Rotation paths and how fast each direction turns (deg/step):
Each turn is a multiple of 5 degrees from 10 to 175, or 0.
Each row of a path follows its step; steps can be skipped.

step 0: [-22.7 -2.1 30.6 -9.6 -39.2 -16.8 38.5 -5.1 -7.3 19.6 -5.9 12.8 -4.0 5.5 2.4 0.0 -4.1 48.1 7.0 -7.7 -18.2 -15.1 3.4 -10.8 -44.6 -17.3 3.1 -3.0 -14.5]
step 1: [-14.9 -29.6 -4.7 -0.8 1.1 -21.5 30.3 27.9 -5.6 -42.4 -15.2 14.3 -16.0 -0.2 -4.4 -19.0 -2.3 -22.5 4.0 4.6 -14.6 28.1 37.2 -28.5 19.7 -10.5 20.5 18.0 -3.6]
step 2: [-29.2 -18.2 -23.9 -13.3 -24.1 4.2 -32.1 -10.5 -24.3 3.8 -7.5 2.7 -4.5 -31.4 8.2 14.7 6.9 12.7 -56.9 -8.6 16.4 10.1 19.4 13.3 29.3 5.9 10.6 -16.6 15.7]
step 3: [-31.8 -3.3 13.7 4.1 21.3 7.5 -2.6 15.8 -19.2 16.7 -17.2 -7.7 53.9 -21.0 -20.7 21.9 -13.9 19.2 -1.7 -9.5 -16.4 -19.7 -22.0 14.6 -14.3 -13.9 17.2 28.5 -25.0]
step 4: [-12.2 6.2 16.9 10.7 13.3 13.0 13.9 6.1 33.5 -10.5 4.3 7.9 1.4 15.3 -22.5 -16.8 40.1 -13.3 -21.7 33.0 -32.0 10.4 -6.9 1.9 29.1 -44.6 -14.4 -2.6 -12.5]
step 5: [9.8 -23.9 14.7 18.6 -17.1 -5.0 -9.5 -7.1 9.7 -4.5 3.7 4.0 0.8 -22.4 62.3 6.8 -7.4 3.8 -31.6 18.6 7.6 38.8 -35.2 -9.2 1.5 8.9 -13.0 -13.4 -16.4]
step 6: [-40.9 -14.1 -6.7 -24.0 -18.6 -27.9 11.5 9.5 0.9 0.3 13.0 -20.7 6.7 -19.2 0.0 -5.2 15.5 8.1 17.9 -22.1 19.3 1.3 -22.9 -2.2 -53.4 -23.6 -26.3 22.2 6.9]
step 7: [-40.9 24.2 2.9 10.1 -11.3 1.2 10.1 2.6 15.6 -21.2 -23.3 35.3 -20.5 -39.2 -29.8 -5.4 0.2 -3.5 36.7 18.6 -13.9 16.1 15.2 -27.5 14.0 -0.6 -2.6 -11.1 5.3]
step 8: [-5.5 8.0 -2.2 -2.3 23.3 -52.1 -13.1 -7.6 -19.6 3.3 -46.5 -21.2 -0.2 -9.9 6.1 -8.7 -9.5 3.3 -40.9 12.4 7.3 24.8 13.7 4.5 14.8 14.8 -6.6 -33.9 -6.2]
step 9: [-4.7 -22.6 -16.8 -5.7 22.2 -29.6 -44.9 7.6 17.9 9.8 21.6 -16.5 38.1 -21.6 -3.8 21.8 -6.8 10.9 13.7 -17.4 -15.8 -20.9 5.3 4.2 22.3 -16.9 -19.1 27.3 -3.6]
Directions:
[2.7 3.8 16.5 -3.0 -6.3 7.5 -4.2 2.5 -11.9 -2.7 -0.9 -2.6 -0.9 -1.3 -1.0 5.0 -10.3 5.8 -4.5 -1.7 8.3 -3.3 -5.7 -12.5 6.4 -2.5 -5.2 -16.6 -1.0] | 135
[9.2 -2.3 -4.6 2.9 -2.3 -0.5 -15.9 -1.8 8.0 -7.9 -6.4 -11.9 -4.5 0.2 8.3 -7.0 -0.5 -7.5 -12.1 3.5 4.3 6.3 8.0 -7.4 -2.1 -3.5 10.3 -3.1 -6.3] | 110
[12.2 -11.6 -9.7 4.3 -3.9 -2.3 5.9 7.8 -5.4 2.8 -5.3 2.2 -9.3 -1.6 -6.5 3.0 -10.2 -4.5 -6.4 14.1 1.7 4.4 -0.7 8.1 4.2 -1.9 -13.8 -0.2 0.0] | 110
[-4.5 -2.4 -6.1 3.7 3.6 -2.5 3.8 -9.0 -8.9 10.1 1.7 -6.2 9.3 1.5 13.1 0.4 -5.1 8.4 6.8 11.9 13.1 -5.3 6.7 3.5 -4.1 -10.3 2.8 -3.3 -6.0] | 125
[-3.0 16.3 -3.2 3.3 7.8 -10.8 -4.6 -0.7 9.5 2.8 0.9 -6.9 -0.5 -13.6 0.4 -6.8 -3.1 -4.1 6.5 4.0 6.9 4.0 -11.6 -3.7 2.2 1.5 -14.4 -1.7 1.4] | 25
[-11.7 3.4 -8.1 7.0 -10.0 -4.0 3.1 7.0 -3.7 -1.5 5.9 8.1 -10.3 8.5 9.7 -2.4 -9.8 -4.6 -2.5 -5.9 6.8 1.8 -5.4 -10.1 -3.8 -6.0 3.7 7.7 10.0] | 70
